[[133 116 124 143 121 120 134 120 120 107 136 143 140 128]
 [128  99 134 117 142 119 131 146 106 122 125 125 107 120]
 [127 145 134 131 139 127 117 145 137 107 124 138 147 115]
 [145 139 141 119 124 123 136 128 134 135 133 145 124 116]
 [133 118 128 132 125 126 136 122 121 113 125 140 135 128]
 [124 138 129 124 148 131 141 113 124 109 111 129 124 136]
 [127 147 123 141 140 130 133 140 123 132 110 126 137 125]
 [129 134 128 131 146 127 144 114 123 110 117 135 127 136]
 [134 114 125 133 127 122 128 111 119 122 126 142 141 135]
 [143 129 135 126 126 116 145 110 121 149 133 137 113 122]
 [142 111 126 128 116 119 122 124 118 130 120 140 148 131]] --> 134

[[140 134 136 129 117 115 108 144]
 [122 136 119 131 116 131 136 120]
 [137 118 136 137 118 125 119 133]
 [141 133 136 133 113 116 110 143]
 [137 121 135 136 113 122 116 134]
 [141 124 139 132 123 119 110 142]
 [135 122 137 125 139 124 118 138]
 [127 151 121 123 120 123 127 135]] --> 141

[[139 133 120 130 135 137 122]
 [153 134 111 132 145 145 110]
 [152 134 112 132 145 143 112]
 [148 135 117 131 140 144 116]
 [156 129 115 132 144 143 112]
 [153 133 112 132 146 146 111]
 [157 134 112 132 147 145 108]
 [152 133 110 132 147 147 109]
 [153 134 113 131 143 142 115]
 [133 126 126 129 133 134 122]
 [149 133 118 130 139 139 118]
 [147 136 112 132 143 145 113]] --> 133

[[127 115 124 123 141 151 121 131 127 117 147 121]
 [128 134 129 126 130 116 129 146 135 119 119 138]
 [125 157 124 124 120 153 133 120 130 131 117 141]
 [134 121 126 131 150 112 132 126 146 134 144 121]
 [129 107 125 127 132 119 133 153 126 135 122 124]] --> 125

[[128 135 132 143 141 140 141 138 141 144 144 137 140 137]
 [143 123 118 126 123 120 122 114 110 107 102 109 101 109]
 [129 118 128 128 125 126 133 128 130 127 118 128 126 129]
 [124 118 132 133 133 128 140 135 140 143 133 127 145 141]
 [120 133 134 127 134 123 124 134 132 132 130 127 127 132]
 [123 119 123 133 136 139 140 139 139 142 139 142 145 145]] --> 124

[[128 138 117 137 120 126 131 120 131 126]
 [120 126 131 117 136 135 139 128 129 114]
 [128 132 121 142 121 131 116 132 125 135]
 [131 122 139 107 131 126 137 119 119 125]
 [136 132 127 124 141 133 147 112 136 124]
 [128 130 123 110 116 127 135 150 117 125]
 [129 129 126 115 142 134 131 131 127 125]
 [133 121 146 114 127 123 126 132 123 128]
 [127 132 129 117 149 119 139 151 133 146]] --> 129
---
140,108,122,133,130,127,128
136,101,114,136,137,134,126
114,140,141,119,122,127,124
--> 130

129,125,143,133,148
150,141,144,137,132
141,130,121,134,132
--> 143

103,131,125,135,139,115,143
103,132,126,134,126,117,139
123,140,110,128,145,120,132
--> 139

128,106,112,128,109,124
121,115,111,133,124,133
126,117,118,138,110,132
--> 128

133,129,139,135,148,137,114
152,153,131,131,121,120,119
118,115,116,126,111,137,118
--> 148

128,128,155,128,128
127,129,148,129,129
127,128,140,127,128
--> 155

128,128,128,128,146,128,128
152,129,128,128,121,129,128
115,128,128,128,133,128,128
--> 146

108,119,107,103,126
154,150,135,103,125
148,153,128,141,122
--> 107

130,130,105,130,129
138,127,119,127,126
129,134,103,128,146
--> 105
---
Q:
[[140 132 141 141 119]
 [146 155 120 118 117]
 [124 131  98 147 106]]
A: 131

Q: [124 105 132 145]
A: 105

Q: [138 135 119 136 151 113]
A: 135

Q:
[[151 100 124 119  99 118 112]
 [116 120 154 128 127 127 139]]
A: 120

Q: [129 129  99 124]
A: 129

Q: [103 137 140 122 129]
A: 137

Q: [129 131 154 117 128 119 120]
A: 131

Q: [107 122 115 118 104]
A: 122

Q: [136 144 117 138 135 152 143]
A: 144

Q: [110 122 141 139 106 140]
A: 122
---
[ 99 109 135 144 111] Out: 135
[121 116 102 140 148] Out: 102
[129 157 115 116 136] Out: 115
[103 127 145 118 111] Out: 145
[140 123 152 122 114] Out: 152
[143 135 109  98 127] Out: 109
[132 140 115 150 105] Out: 115
[125 155 132 126 126] Out: 132
[109 138 112 138 103] Out: 112
---
array([[122, 113, 111, 150, 111, 101, 151],
       [131, 142, 127, 105, 157, 121, 140],
       [108, 138, 121, 140, 119, 102, 151]]) Answer: 131

array([[124, 124, 122, 118, 126, 113, 109],
       [140, 141, 131, 141, 107, 136, 124],
       [147, 136, 104, 144, 110, 135, 146]]) Answer: 140

array([[125, 135, 135, 142, 128, 127],
       [147, 127, 141, 157, 145, 144],
       [125, 131, 130, 135, 126, 127]]) Answer: 147

array([[123, 100, 121, 131, 147, 128],
       [126, 139, 103, 124, 135, 119],
       [134, 146, 131, 125, 116, 130]]) Answer: 126

array([[126, 116, 132, 150],
       [116, 109, 128, 153],
       [150, 109, 122, 142]]) Answer: 116

array([[117, 133, 125, 120],
       [116, 123, 125, 146],
       [109, 102, 155, 104]]) Answer: 116

array([[136, 129, 106, 110],
       [116, 148, 103, 111],
       [127, 154, 104, 108]]) Answer: 116

array([[128, 122, 130, 122, 139, 132],
       [129, 140, 116, 152,  99, 124],
       [133, 132, 124, 134, 115, 124]]) Answer: 129

array([[124, 132, 137, 133],
       [144, 152, 122, 115],
       [132, 134, 113, 126]]) Answer: 144

array([[118, 144, 122, 137, 119, 145, 122],
       [117, 141, 123, 134, 119, 145, 122],
       [143, 114, 142, 114, 101, 115, 126]]) Answer: 117
---
[150 133 143 113] yields 150, 113

[[133 128 128 130 126 128]
 [131 124 128 125  99 128]
 [130 129 127 128 134 129]] yields 133, 129

[111 149 104 132 114 100] yields 111, 100

[155 143 142 104] yields 155, 104

[[139 109 107 133]
 [130 141 140 138]] yields 139, 138

[[117 125 138 141 142]
 [127 124 139 142 139]
 [127 148 149 152 144]] yields 117, 144

[[135 126 125 126]
 [107 108 141 139]
 [117 121 114 114]] yields 135, 114

[132 128 132 150] yields 132, 150
---
array([[138, 123, 139, 146],
       [102, 121, 145, 120]]) ans = 145

array([139, 136, 151, 144]) ans = 144

array([[121, 121, 142, 133, 117, 110, 132],
       [144, 128, 136, 132, 149, 130, 121]]) ans = 144

array([[105, 121, 142, 112, 107, 110, 144],
       [127, 117, 127, 129, 124, 118, 134],
       [117, 113, 131, 121, 115, 107, 135]]) ans = 142

array([138, 139, 120, 102, 107]) ans = 138

array([133, 104, 130, 131, 126, 118, 144]) ans = 133

array([123, 107, 132, 112, 139]) ans = 132
---
114  114  123  120  121  101 value 114, 101

128  137  117  110  101  153 value 128, 153

109  153  108  127  152  133  130 value 109, 130

130  114  140  152  135  135 value 130, 135

148  106  102  107  113 value 148, 113

126  124  133  136  125  122
101  102  102  109  105  101
130  128  124  122  131  132
value 126, 132

121  138  128  120
124  108  128  133
122  106  121  138
value 121, 138

142  135  137  131  131
142  132  130  132  153
129  135  133  129  127
value 142, 127

116  147  153  143  117  137 value 116, 137
---
[132 106 113 114 137]: 114
[120 136 158 153 143]: 143
[126 103 136 135 138]: 135
[109 123 103 136 121]: 121
[120 108 132 130 151]: 130
[131 130 117 126 149]: 130
[113 149 125 134 117]: 125
---
[134 138 136 101 131 120 129] ⇒ 134
[124 148 150 126 156 113 131] ⇒ 124
[133 105 127 131 123 148] ⇒ 133
[118 148 138 154] ⇒ 118
[126 158 103 104] ⇒ 126
[123 127 105 130 121] ⇒ 123
[115 105 114 157] ⇒ 115
[121 134 124 106 120] ⇒ 121
[116 115 137  99] ⇒ 116
[103 131 136 107 124 116 108] ⇒ 103
---
[[144 112 115 148 130 133]
 [147 113 121 132 119 148]
 [111 138 129 136 140 105]] out 119

[[106 110 130 118 140 121]
 [135 112 134 132 108 105]] out 108

[[131 136 138 126 143 131 140]
 [135 147 131 134 141 126 141]
 [154 124 147 143 134 147 119]] out 126

[[136 128 140 138 138 150 151]
 [133 136 120 106 115 133 103]] out 133

[[149 111 131 110]
 [124 125 127 147]
 [109 127 130 109]] out 127

[[106 143 143 139 129 149 150]
 [105 145 124 118 120 143 150]] out 143
---
[117 103 134 146 152] -> 152, 117

[136 122 151 118 130 119] -> 119, 136

[140 113 127 128 116 100] -> 100, 140

[156 140 110 127 131] -> 131, 156

[125 129 127 104 127] -> 127, 125

[[106 109 119 128 133]
 [125 140 124 123 117]] -> 133, 125

[113 129 158 114 104 128 156] -> 156, 113
---
[[116 119 114 146]
 [117 126 138 136]
 [114 155 141 150]] Out: 141

[[116 129 142 143 123]
 [127 158 155 108 115]
 [151 135 121 151 120]] Out: 151

[[133 131 105 117 129]
 [128 127 128 128 128]
 [126 129 128 129 127]] Out: 129

[[129 142 129 127 125]
 [146 136 143 104 105]
 [125 146 111 142 115]] Out: 142

[[132 138 142 139 153 143 134]
 [127 135 124 124 156 133 123]
 [119 108 121 128 107 116 120]] Out: 116

[[137 130 127 127 130 129 131]
 [127 128 128 127 129 129 129]
 [121 133 106 127 131 130 128]] Out: 130

[[137 127 115 132]
 [146 133 123 122]
 [132 125 150 114]] Out: 150

[[132 121 148 120 133 132]
 [125 131 116 131 131 134]
 [127 135 105 133 124 122]] Out: 124
